[[-29.0  34.4   6.3  20.0  42.6]
 [ 20.9  -5.1   5.4  -6.1   7.5]
 [-25.3  24.9  -4.2  33.1  29.7]
 [ 30.5 -43.6 -21.9  -5.7 -70.4]]
->
[[-70.4  -5.7 -21.9 -43.6  30.5]
 [ 29.7  33.1  -4.2  24.9 -25.3]
 [  7.5  -6.1   5.4  -5.1  20.9]
 [ 42.6  20.0   6.3  34.4 -29.0]]

[[-16.6 -41.1 -64.1 -65.7]
 [ 10.2  71.7  22.4 -40.3]
 [  4.7  59.6   4.7 -58.9]
 [ 15.1  34.1  38.3  17.3]
 [ -4.0 -55.5 -23.4  15.7]
 [-20.0 -71.7 -75.1 -16.4]
 [-11.1 -54.5 -46.5 -35.4]
 [ 13.5  31.6  33.1  16.6]
 [ -2.5 -37.0 -18.6  17.5]
 [-14.2 -36.2 -56.4 -36.4]
 [-21.1 -22.6 -78.7   3.5]]
->
[[  3.5 -78.7 -22.6 -21.1]
 [-36.4 -56.4 -36.2 -14.2]
 [ 17.5 -18.6 -37.0  -2.5]
 [ 16.6  33.1  31.6  13.5]
 [-35.4 -46.5 -54.5 -11.1]
 [-16.4 -75.1 -71.7 -20.0]
 [ 15.7 -23.4 -55.5  -4.0]
 [ 17.3  38.3  34.1  15.1]
 [-58.9   4.7  59.6   4.7]
 [-40.3  22.4  71.7  10.2]
 [-65.7 -64.1 -41.1 -16.6]]

[[-12.3  60.4]
 [ 43.0  -3.0]
 [ 36.9  45.8]
 [ 33.2  -6.4]
 [ 29.1  -8.4]
 [ 26.7  56.2]
 [-25.4  54.7]
 [ 11.1  58.1]]
->
[[ 58.1  11.1]
 [ 54.7 -25.4]
 [ 56.2  26.7]
 [ -8.4  29.1]
 [ -6.4  33.2]
 [ 45.8  36.9]
 [ -3.0  43.0]
 [ 60.4 -12.3]]

[[ -0.8  -7.8   3.6  16.6  41.3  30.6 -26.5]
 [  6.3   8.7   4.4   1.1  31.6  26.7  -9.2]
 [-39.3 -12.7  -1.8  23.9   5.9 -23.3  -8.6]
 [-60.3  29.1  36.9  20.4  29.5 -33.6   8.9]
 [-21.7 -24.6 -32.6  10.8 -13.9 -16.0  -3.8]
 [ 37.9   8.6 -33.3 -24.4  24.5  51.9   1.5]
 [ 22.6  19.9   6.4  -5.8  54.8  54.3 -12.7]
 [-38.4 -27.1   6.5  43.0  35.1  -0.6 -37.0]
 [ 40.1  19.4 -25.0 -28.5  28.6  54.0   5.9]
 [-54.6   7.9  57.4  51.1  77.5   4.4 -38.1]]
->
[[-38.1   4.4  77.5  51.1  57.4   7.9 -54.6]
 [  5.9  54.0  28.6 -28.5 -25.0  19.4  40.1]
 [-37.0  -0.6  35.1  43.0   6.5 -27.1 -38.4]
 [-12.7  54.3  54.8  -5.8   6.4  19.9  22.6]
 [  1.5  51.9  24.5 -24.4 -33.3   8.6  37.9]
 [ -3.8 -16.0 -13.9  10.8 -32.6 -24.6 -21.7]
 [  8.9 -33.6  29.5  20.4  36.9  29.1 -60.3]
 [ -8.6 -23.3   5.9  23.9  -1.8 -12.7 -39.3]
 [ -9.2  26.7  31.6   1.1   4.4   8.7   6.3]
 [-26.5  30.6  41.3  16.6   3.6  -7.8  -0.8]]

[[-24.9  28.2 -11.1  37.2  13.0 -23.9  -8.2  47.2 -14.6  -3.3  11.4 -28.2
   51.5  35.0]
 [-33.2  32.8 -43.2  41.9  15.2 -18.6 -17.5  33.7 -36.4  29.4  31.7   7.8
   63.1  27.2]
 [ 37.5 -32.0  55.8 -24.6  -0.7  39.4  33.6  17.3  36.2  23.4  -0.7  29.5
  -29.9  -1.0]
 [  8.3  46.3 -30.6  25.0  18.5   2.1  -5.2 -45.0   0.4  -2.7  17.4  16.7
   15.1  -5.0]
 [-15.8  -4.6  -1.2  16.0   6.0   1.8   2.1  57.1 -16.8  41.2  22.5  16.6
   37.3  25.9]
 [ 39.1 -26.8  52.2 -23.0   0.7  39.3  32.6   8.7  37.0  20.3  -0.3  30.1
  -30.7  -3.3]]
->
[[ -3.3 -30.7  30.1  -0.3  20.3  37.0   8.7  32.6  39.3   0.7 -23.0  52.2
  -26.8  39.1]
 [ 25.9  37.3  16.6  22.5  41.2 -16.8  57.1   2.1   1.8   6.0  16.0  -1.2
   -4.6 -15.8]
 [ -5.0  15.1  16.7  17.4  -2.7   0.4 -45.0  -5.2   2.1  18.5  25.0 -30.6
   46.3   8.3]
 [ -1.0 -29.9  29.5  -0.7  23.4  36.2  17.3  33.6  39.4  -0.7 -24.6  55.8
  -32.0  37.5]
 [ 27.2  63.1   7.8  31.7  29.4 -36.4  33.7 -17.5 -18.6  15.2  41.9 -43.2
   32.8 -33.2]
 [ 35.0  51.5 -28.2  11.4  -3.3 -14.6  47.2  -8.2 -23.9  13.0  37.2 -11.1
   28.2 -24.9]]

[[ 34.6  34.7  15.4  15.4   8.9  59.7  38.2  25.2  20.2 -32.0  25.5  57.2]
 [ 37.4  37.5  16.6  11.8   6.5  65.2  40.9  25.6  17.4 -33.1  25.2  60.9]
 [ 26.3  22.0  21.5  21.3  19.1  54.8  32.8  28.1  27.9 -22.6  34.5  59.0]
 [ 42.9  45.8  14.3  10.0   2.3  66.7  44.4  24.7  14.1 -34.4  20.5  58.5]
 [ -0.7  -0.2   5.3 -32.9 -16.5  -2.2  -4.6 -10.1 -31.4  31.9 -15.5 -13.4]]
->
[[-13.4 -15.5  31.9 -31.4 -10.1  -4.6  -2.2 -16.5 -32.9   5.3  -0.2  -0.7]
 [ 58.5  20.5 -34.4  14.1  24.7  44.4  66.7   2.3  10.0  14.3  45.8  42.9]
 [ 59.0  34.5 -22.6  27.9  28.1  32.8  54.8  19.1  21.3  21.5  22.0  26.3]
 [ 60.9  25.2 -33.1  17.4  25.6  40.9  65.2   6.5  11.8  16.6  37.5  37.4]
 [ 57.2  25.5 -32.0  20.2  25.2  38.2  59.7   8.9  15.4  15.4  34.7  34.6]]

[[ -8.9  44.7 -38.7   4.6  -2.2  54.8 -36.2 -10.7 -20.2]
 [ 26.1  -7.0  22.3  33.9  37.5 -29.0  38.5  22.6  32.6]
 [-22.6  -6.9  19.3 -38.0 -31.6  21.4  -4.2 -23.1 -37.9]
 [-23.9   3.6   6.9 -35.1 -31.2  32.1 -14.3 -24.4 -40.2]
 [ -5.4  39.9 -20.9  -3.6 -10.1  56.9 -28.9  -3.3 -12.8]
 [ 25.3  -2.6  14.3  37.6  40.4 -26.7  34.2  20.5  30.4]
 [ 27.5  27.3 -19.4  53.9  49.6  -1.5  11.1  22.3  32.3]]
->
[[ 32.3  22.3  11.1  -1.5  49.6  53.9 -19.4  27.3  27.5]
 [ 30.4  20.5  34.2 -26.7  40.4  37.6  14.3  -2.6  25.3]
 [-12.8  -3.3 -28.9  56.9 -10.1  -3.6 -20.9  39.9  -5.4]
 [-40.2 -24.4 -14.3  32.1 -31.2 -35.1   6.9   3.6 -23.9]
 [-37.9 -23.1  -4.2  21.4 -31.6 -38.0  19.3  -6.9 -22.6]
 [ 32.6  22.6  38.5 -29.0  37.5  33.9  22.3  -7.0  26.1]
 [-20.2 -10.7 -36.2  54.8  -2.2   4.6 -38.7  44.7  -8.9]]
